(in the rows, 100 means zero)
Turns, then the turns between two rows, first turn first; the first pair answered:
biko:
102; 86; 103; 99; 125; 109; 84; 108; 105; 112; 113; 94 => 105; 94; 85; 88; 110; 110; 87; 96; 80; 111; 114; 88
95; 87; 117; 116; 73; 112; 99; 92; 124; 89; 89; 96 => 88; 85; 110; 109; 68; 117; 94; 88; 112; 89; 93; 83
87; 91; 117; 116; 104; 101; 85; 111; 98; 93; 100; 93 => 88; 98; 101; 105; 91; 103; 88; 102; 76; 93; 99; 86
dinin:
109; 112; 89; 77; 77; 89; 113; 83; 91; 115; 82; 110 => 115; 111; 86; 82; 108; 76; 113; 96; 97; 125; 95; 116
123; 93; 100; 76; 65; 103; 89; 71; 95; 114; 106; 104 => 129; 103; 81; 74; 91; 90; 89; 76; 84; 125; 113; 106
78; 98; 100; 99; 110; 111; 100; 99; 92; 90; 102; 107 => 78; 99; 100; 100; 112; 111; 100; 101; 92; 91; 100; 109
95; 95; 105; 84; 118; 99; 98; 117; 65; 117; 115; 78 => 93; 83; 120; 90; 121; 101; 98; 122; 88; 120; 115; 77
Tob:
110; 107; 82; 123; 91; 114; 100; 106; 106; 92; 88; 133 => 112; 98; 67; 114; 97; 115; 96; 112; 106; 96; 95; 127
123; 62; 104; 82; 84; 111; 105; 99; 121; 90; 117; 89 => 110; 61; 110; 82; 81; 117; 103; 100; 116; 88; 117; 76
124; 96; 102; 94; 86; 98; 117; 97; 114; 127; 113; 102 => 122; 89; 97; 89; 90; 99; 110; 100; 109; 125; 120; 92
100; 129; 124; 135; 108; 97; 119; 119; 98; 81; 66; 139 => 122; 115; 93; 121; 123; 89; 114; 127; 110; 85; 78; 152
zuk:
103; 71; 94; 96; 94; 118; 86; 118; 121; 82; 93; 100 => 74; 104; 96; 105; 110; 108; 89; 113; 70; 92; 93; 79
139; 100; 65; 94; 80; 114; 111; 101; 122; 84; 82; 126 => 88; 85; 81; 90; 72; 142; 90; 102; 96; 76; 85; 70
104; 100; 124; 108; 88; 101; 124; 99; 128; 106; 105; 102 => 84; 102; 129; 107; 89; 109; 119; 100; 111; 104; 108; 82
88; 119; 98; 123; 117; 101; 86; 114; 81; 95; 87; 112 => 112; 102; 94; 120; 111; 103; 86; 117; 112; 91; 87; 129
mari:
90; 79; 102; 104; 99; 104; 98; 101; 90; 105; 116; 77 => 113; 91; 85; 97; 77; 100; 111; 86; 86; 102; 108; 100
101; 110; 133; 101; 105; 89; 135; 102; 143; 113; 122; 108 => 91; 102; 137; 94; 96; 97; 129; 101; 141; 115; 127; 89
115; 113; 113; 110; 91; 87; 116; 94; 111; 110; 95; 116 => 96; 104; 126; 117; 113; 90; 106; 105; 112; 113; 99; 97
101; 104; 95; 97; 85; 103; 95; 99; 79; 89; 86; 90 => 102; 113; 95; 104; 97; 94; 96; 101; 81; 88; 80; 107

Between the rows of a pair lie two turns.
129; 111; 98; 102; 99; 79; 120; 93; 114; 111; 103; 125 => 104; 79; 113; 102; 121; 90; 105; 109; 128; 117; 121; 91
biko Tob
90; 120; 67; 98; 131; 93; 98; 107; 65; 97; 93; 105 => 96; 81; 80; 98; 142; 104; 83; 127; 118; 93; 101; 106
zuk mari
93; 87; 120; 91; 120; 97; 106; 107; 123; 108; 118; 77 => 93; 98; 131; 92; 77; 112; 113; 89; 121; 93; 99; 88
dinin Tob
121; 82; 83; 81; 83; 122; 78; 87; 118; 97; 103; 116 => 121; 100; 79; 98; 129; 107; 77; 103; 112; 100; 97; 136
dinin mari
119; 115; 96; 93; 70; 95; 117; 84; 86; 113; 101; 97 => 98; 85; 128; 102; 75; 112; 102; 98; 121; 103; 101; 83
biko zuk
76; 125; 119; 106; 93; 108; 99; 101; 78; 108; 92; 94 => 108; 120; 115; 106; 85; 100; 103; 102; 116; 104; 86; 130
biko zuk
139; 99; 67; 119; 67; 108; 96; 93; 108; 77; 82; 143 => 92; 89; 112; 148; 96; 124; 79; 117; 124; 66; 73; 127
mari dinin
78; 102; 103; 108; 72; 136; 86; 95; 84; 103; 78; 96 => 110; 126; 82; 111; 93; 103; 103; 94; 81; 114; 77; 134
zuk Tob
104; 84; 93; 93; 75; 89; 93; 111; 119; 85; 103; 99 => 106; 104; 84; 102; 98; 79; 96; 119; 109; 85; 93; 120
dinin mari
107; 82; 92; 87; 76; 114; 93; 102; 121; 101; 106; 110 => 75; 85; 103; 98; 94; 124; 85; 111; 104; 95; 100; 89
mari zuk
86; 92; 129; 107; 106; 98; 100; 102; 108; 115; 119; 79 => 96; 115; 113; 98; 69; 104; 111; 81; 84; 103; 101; 94
dinin biko
117; 121; 85; 86; 101; 72; 109; 114; 88; 117; 122; 118 => 101; 90; 118; 88; 104; 84; 100; 123; 123; 117; 133; 94
dinin mari
97; 114; 87; 108; 103; 92; 109; 116; 87; 97; 84; 105 => 86; 111; 103; 112; 103; 96; 107; 115; 88; 97; 86; 94
mari Tob
105; 100; 131; 99; 107; 94; 99; 111; 126; 102; 93; 96 => 116; 110; 118; 90; 78; 100; 102; 98; 118; 90; 82; 106
dinin Tob
121; 122; 59; 78; 147; 72; 93; 115; 84; 105; 115; 130 => 79; 69; 127; 88; 137; 106; 70; 130; 135; 101; 131; 76
mari dinin
80; 91; 123; 104; 84; 99; 103; 99; 120; 130; 135; 62 => 116; 134; 89; 106; 56; 89; 123; 80; 99; 115; 104; 118
dinin mari
92; 80; 105; 98; 130; 122; 88; 122; 130; 89; 107; 110 => 102; 91; 99; 89; 80; 134; 97; 98; 121; 73; 84; 122
dinin mari
